In the data rows, the value 128 means zero.
Some points:
array([103., 193.,  87., 115., 161., 126., 115., 122., 133.,  90., 106., 119., 126., 102.,  87., 155., 100.,  55., 126., 154., 134., 146., 163., 123.])
array([ 77.,  98., 157., 178., 162., 114.,  97., 153., 132., 146., 140., 167., 188., 121., 147., 170., 206., 124., 129., 176., 125., 110., 163., 115.])
array([151., 125., 203., 140., 139., 125., 124., 130., 152., 102., 157.,  97., 154.,  57.,  95., 104., 152., 110., 190., 138., 114., 120., 100., 206.])
array([115., 140.,  95., 134.,  98., 151., 110., 173.,  73.,  94.,  99., 145., 152., 106.,  94., 130., 170., 123., 142., 155.,  73., 118.,  97., 170.])
array([203., 138., 122., 113., 173., 127., 184., 111., 172.,  65., 154., 104., 189., 147., 122., 179., 105., 139., 139., 136., 122.,  78., 141., 118.])
array([146.,  93.,  89., 101., 125.,  83., 138., 153., 116., 152.,  99., 103.,  74.,  52., 113., 141., 137.,  63., 148., 101., 188.,  92., 175., 119.])
array([ 85., 138., 142.,  92., 122., 131., 188.,  97., 167., 115., 134., 133., 117., 144., 123.,  59., 119., 123.,  92., 106., 158., 155., 151., 151.])
array([113., 132., 147., 204., 146., 141., 101., 101., 165., 155., 102., 104., 106., 137., 131., 157.,  92., 115., 140., 128., 126., 118., 120., 156.])
array([142., 110., 158., 131., 134., 131., 111., 135.,  90., 159.,  95.,  99., 108., 158., 125., 123.,  78., 129., 116., 120.,  94.,  78., 113., 197.])
array([ 92.,  94., 118., 123., 151.,  92., 153., 146., 114., 115., 137., 181.,  33., 110.,  88., 103., 171., 155., 123., 125.,  90., 120., 121., 117.])
array([130., 169., 163., 123., 134., 166., 163., 104.,  87., 101., 130.,  81.,  78., 139., 155.,  84., 177., 128., 138., 114., 141., 161., 129.,  87.])
array([141., 151.,  76., 137., 120., 157., 217., 144.,  77., 170.,  99.,  88., 161., 159., 133., 175., 122., 121., 113.,  81., 111., 123.,  76.,  94.])
array([145., 138., 108., 198.,  96., 137., 119.,  90.,  79.,  81.,  99., 148.,  90., 141.,  88., 159., 125., 149.,  82., 145., 119.,  72., 135., 106.])
array([140.,  96., 184., 125., 103.,  88., 162., 140., 145., 146., 137., 130.,  88., 123., 122., 162., 111., 116., 139., 170.,  70., 164.,  73., 130.])
array([170., 107., 147.,  88., 135., 109., 154.,  68., 120., 102., 102., 133.,  79., 137., 137., 148., 171., 131., 106., 186.,  97., 135., 121., 119.])
array([148., 107.,  73., 124., 109., 183., 162., 133., 121., 125., 156., 154., 138., 116., 163., 152.,  57., 149., 137., 109., 134., 183., 148., 182.])
array([139., 129., 167., 132.,  92., 114., 135., 102., 137., 127.,  85., 109.,  92., 180., 115., 128., 138., 102., 154., 151., 180., 115., 185., 123.])
array([ 96.,  51., 145.,  99., 150., 173., 149., 168., 182., 164., 101., 116., 113., 132.,  98., 119., 111., 154.,  90.,  97., 157., 102., 119., 160.])
array([108., 143., 114., 120., 111.,  72., 105.,  88., 116., 151., 127., 184., 119., 154., 150., 144., 124.,  86.,  90.,  60., 129.,  96., 149., 169.])
array([171., 125., 159., 137.,  74.,  97., 116., 139., 154., 133., 128., 123., 138., 104., 135.,  76., 154., 123., 123., 116., 136., 156.,  41., 101.])
array([123., 121., 167., 128., 109., 116.,  92.,  48., 124., 130.,  70., 121., 150., 119., 148., 118.,  98., 102., 120.,  87., 113.,  85.,  70., 139.])
array([102., 129.,  66., 219., 148., 110., 186.,  85., 110., 109., 180., 108., 136.,  72., 168.,  80., 131., 208., 138., 109., 140., 135., 163., 162.])
array([143., 104.,  56.,  97.,  94., 114.,  54., 178., 135.,  84., 146., 142., 127., 105.,  99., 129.,  91., 167., 126.,  92., 126., 142., 134.,  76.])
array([ 95.,  78., 122.,  70.,  81., 174., 119., 148., 141., 114., 161., 105., 110., 181., 163., 138., 149., 131., 160., 115., 128., 102., 125., 131.])
array([142., 141., 122., 118., 155., 104.,  83., 176., 100., 145., 102., 119.,  99., 151., 178., 120., 124., 102.,  95., 125., 172., 186., 101., 159.])
array([112., 116., 106.,  97., 214., 159., 130., 111.,  60., 144., 169.,  91., 169., 134.,  71.,  99., 149., 105., 109., 143., 163.,  96.,  76., 127.])
array([153., 144., 123., 128., 108., 126., 151., 104.,  95., 139., 159., 127.,  82., 118., 171., 143., 151.,  93., 127., 138., 124., 158., 171., 179.])
array([186., 183., 107.,  98., 144., 103.,  89., 127., 122., 183., 202., 193., 126., 148., 182.,  82., 120., 107., 142., 159., 113.,  94., 117., 134.])
array([143., 161., 147., 199., 116., 148.,  92., 146., 186., 172., 162., 105.,  97., 115.,  96., 114., 121., 123.,  74., 140., 113., 157., 112., 138.])
array([113., 159., 168., 117., 166.,  88., 144., 156., 148., 111., 182., 122., 101., 165., 134., 184., 159., 129., 116.,  78., 179., 136., 131., 108.])
array([130.,  95., 136., 168., 129., 128., 157., 101.,  96., 195., 155., 193., 150., 139.,  56.,  90., 100.,  91., 170., 170., 200., 124.,  88.,  90.])
array([191., 120., 149., 131., 164., 192., 117., 150., 129., 142., 111., 156., 143., 169., 108., 157., 144., 131., 157., 106., 162., 174., 164., 145.])
array([126., 131., 124., 187.,  81., 180., 141., 165., 167., 141., 164., 166., 107., 162., 131., 146., 154.,  89., 145., 129., 101.,  90., 148.,  80.])
array([202., 143., 119., 103., 131., 203.,  98., 113., 142., 156.,  86., 160., 130., 106., 134.,  57., 160., 162.,  91., 125., 115., 113., 163., 103.])
array([103., 157., 195., 128., 115.,  89.,  93., 168.,  77., 132., 108., 107., 176.,  94., 156., 106., 146., 143., 118., 137., 158.,  87., 172., 113.])
array([ 74., 111., 106., 102., 113., 109., 169., 165.,  98., 118., 167., 125., 145., 153., 196., 105.,  64., 129., 170., 180., 134.,  79., 101., 121.])
array([127., 141.,  94., 171., 117., 119., 125., 124., 156., 104.,  61., 132., 138., 136., 129.,  95., 124., 111., 178., 129., 140., 146., 145.,  65.])
array([142., 104., 111., 158., 150., 105.,  96., 143., 129., 106., 120.,  93., 157., 209., 128.,  86., 153., 110., 125., 128.,  59., 118., 166., 131.])
array([ 79., 152.,  87., 130., 121., 113., 111., 137., 136.,  96., 110., 116., 112., 173., 115., 134., 159., 172., 158., 134., 167., 188.,  77., 153.])
array([137.,  58., 129., 134.,  60., 131., 136., 143.,  95., 135., 132., 108., 182.,  87., 175., 159., 158., 147.,  43., 161., 166., 158., 159., 132.])
array([111., 172., 192., 120., 136., 148., 130., 132.,  80., 129., 128., 177., 126., 101., 107., 156.,  87., 188., 122.,  71., 113., 116., 136.,  73.])
array([137., 136., 122., 153., 171., 151., 155., 159., 188.,  41.,  90., 157., 143.,  92., 197., 107., 118.,  77.,  78., 116., 143., 100.,  75., 111.])
array([ 87., 138., 142., 142., 166.,  45., 146., 133., 131., 171.,  99., 135., 182., 155., 121., 117., 130., 134.,  83., 128.,  81., 194., 153., 108.])
array([112., 170., 176., 112., 153., 173., 122., 180.,  96.,  97.,  90., 173.,  99., 108., 154., 129., 107., 128., 172., 155., 120., 148., 152., 133.])
array([170., 131., 120., 137., 135.,  90., 151., 178., 144., 131.,  65., 185., 145., 122.,  96., 134., 112., 175., 178., 105., 125., 120., 138., 176.])
array([ 65., 131., 146., 122.,  73., 157., 112., 118., 162., 141., 149.,  67., 122., 101., 133., 103.,  63., 157., 158., 125., 114., 141., 148., 118.])
array([154., 108., 126., 113., 129.,  97., 103., 127., 135.,  84., 175., 120., 139., 172., 101., 116.,  53., 183.,  75., 207., 179., 125., 131., 121.])
array([105., 150., 127., 126., 100., 172.,  98., 125., 101.,  90., 161., 140., 155., 121.,  71., 144., 115.,  45.,  98., 117.,  97., 175., 128., 141.])
array([155., 109., 153.,  96., 113., 114., 160., 100., 124., 120., 132., 165., 181., 104., 111., 151., 129.,  98., 146.,  91.,  91., 169., 140.,  89.])
array([ 61.,  85., 106.,  96., 155., 160.,  78.,  43., 162., 109., 152., 171., 115., 118., 160., 159., 144., 156., 138., 114., 141., 129., 105., 147.])
array([157.,  92., 143., 141., 179., 101.,  92., 143., 124., 138., 170.,  59.,  85.,  99., 121., 125., 129., 118., 135.,  77.,  73., 116., 128.,  98.])
array([132., 199., 100.,  96.,  71., 103., 138., 117., 158., 141., 146.,  92., 144., 139.,  88., 156., 202., 177., 131., 109., 159.,  93., 103., 167.])
array([ 93., 113.,  91.,  72., 112., 131., 136.,  97., 140., 131., 137., 123., 155., 166., 130.,  76., 140., 141., 169., 127.,  99., 142., 170., 137.])
array([152., 100., 115., 140., 151., 122.,  84.,  79., 113., 155., 114.,  77., 137., 109., 171., 184., 116., 169., 180., 140., 137., 156., 101.,  83.])
array([107., 180.,  94.,  82., 144., 145., 146., 124., 202., 211.,  95.,  93., 129.,  78., 123., 174., 118., 149., 103., 205., 100., 107., 126., 113.])
These points spread out most along one direction. Take the direction at right angles to it along which they spread out most. Go by this last direction. For each point below, how far along it does it lie, from 0 to 99? The average is 50, and the first point in the table lies past the average. One standard deviation of the points above along it is 16.
array([126., 131., 124., 187.,  81., 180., 141., 165., 167., 141., 164., 166., 107., 162., 131., 146., 154.,  89., 145., 129., 101.,  90., 148.,  80.]) 67
array([102., 129.,  66., 219., 148., 110., 186.,  85., 110., 109., 180., 108., 136.,  72., 168.,  80., 131., 208., 138., 109., 140., 135., 163., 162.]) 53
array([151., 125., 203., 140., 139., 125., 124., 130., 152., 102., 157.,  97., 154.,  57.,  95., 104., 152., 110., 190., 138., 114., 120., 100., 206.]) 19
array([157.,  92., 143., 141., 179., 101.,  92., 143., 124., 138., 170.,  59.,  85.,  99., 121., 125., 129., 118., 135.,  77.,  73., 116., 128.,  98.]) 22
array([155., 109., 153.,  96., 113., 114., 160., 100., 124., 120., 132., 165., 181., 104., 111., 151., 129.,  98., 146.,  91.,  91., 169., 140.,  89.]) 66
array([ 65., 131., 146., 122.,  73., 157., 112., 118., 162., 141., 149.,  67., 122., 101., 133., 103.,  63., 157., 158., 125., 114., 141., 148., 118.]) 31
array([ 95.,  78., 122.,  70.,  81., 174., 119., 148., 141., 114., 161., 105., 110., 181., 163., 138., 149., 131., 160., 115., 128., 102., 125., 131.]) 51
array([ 85., 138., 142.,  92., 122., 131., 188.,  97., 167., 115., 134., 133., 117., 144., 123.,  59., 119., 123.,  92., 106., 158., 155., 151., 151.]) 52
array([143., 161., 147., 199., 116., 148.,  92., 146., 186., 172., 162., 105.,  97., 115.,  96., 114., 121., 123.,  74., 140., 113., 157., 112., 138.]) 24
array([112., 170., 176., 112., 153., 173., 122., 180.,  96.,  97.,  90., 173.,  99., 108., 154., 129., 107., 128., 172., 155., 120., 148., 152., 133.]) 74
array([152., 100., 115., 140., 151., 122.,  84.,  79., 113., 155., 114.,  77., 137., 109., 171., 184., 116., 169., 180., 140., 137., 156., 101.,  83.]) 31
array([142., 141., 122., 118., 155., 104.,  83., 176., 100., 145., 102., 119.,  99., 151., 178., 120., 124., 102.,  95., 125., 172., 186., 101., 159.]) 46
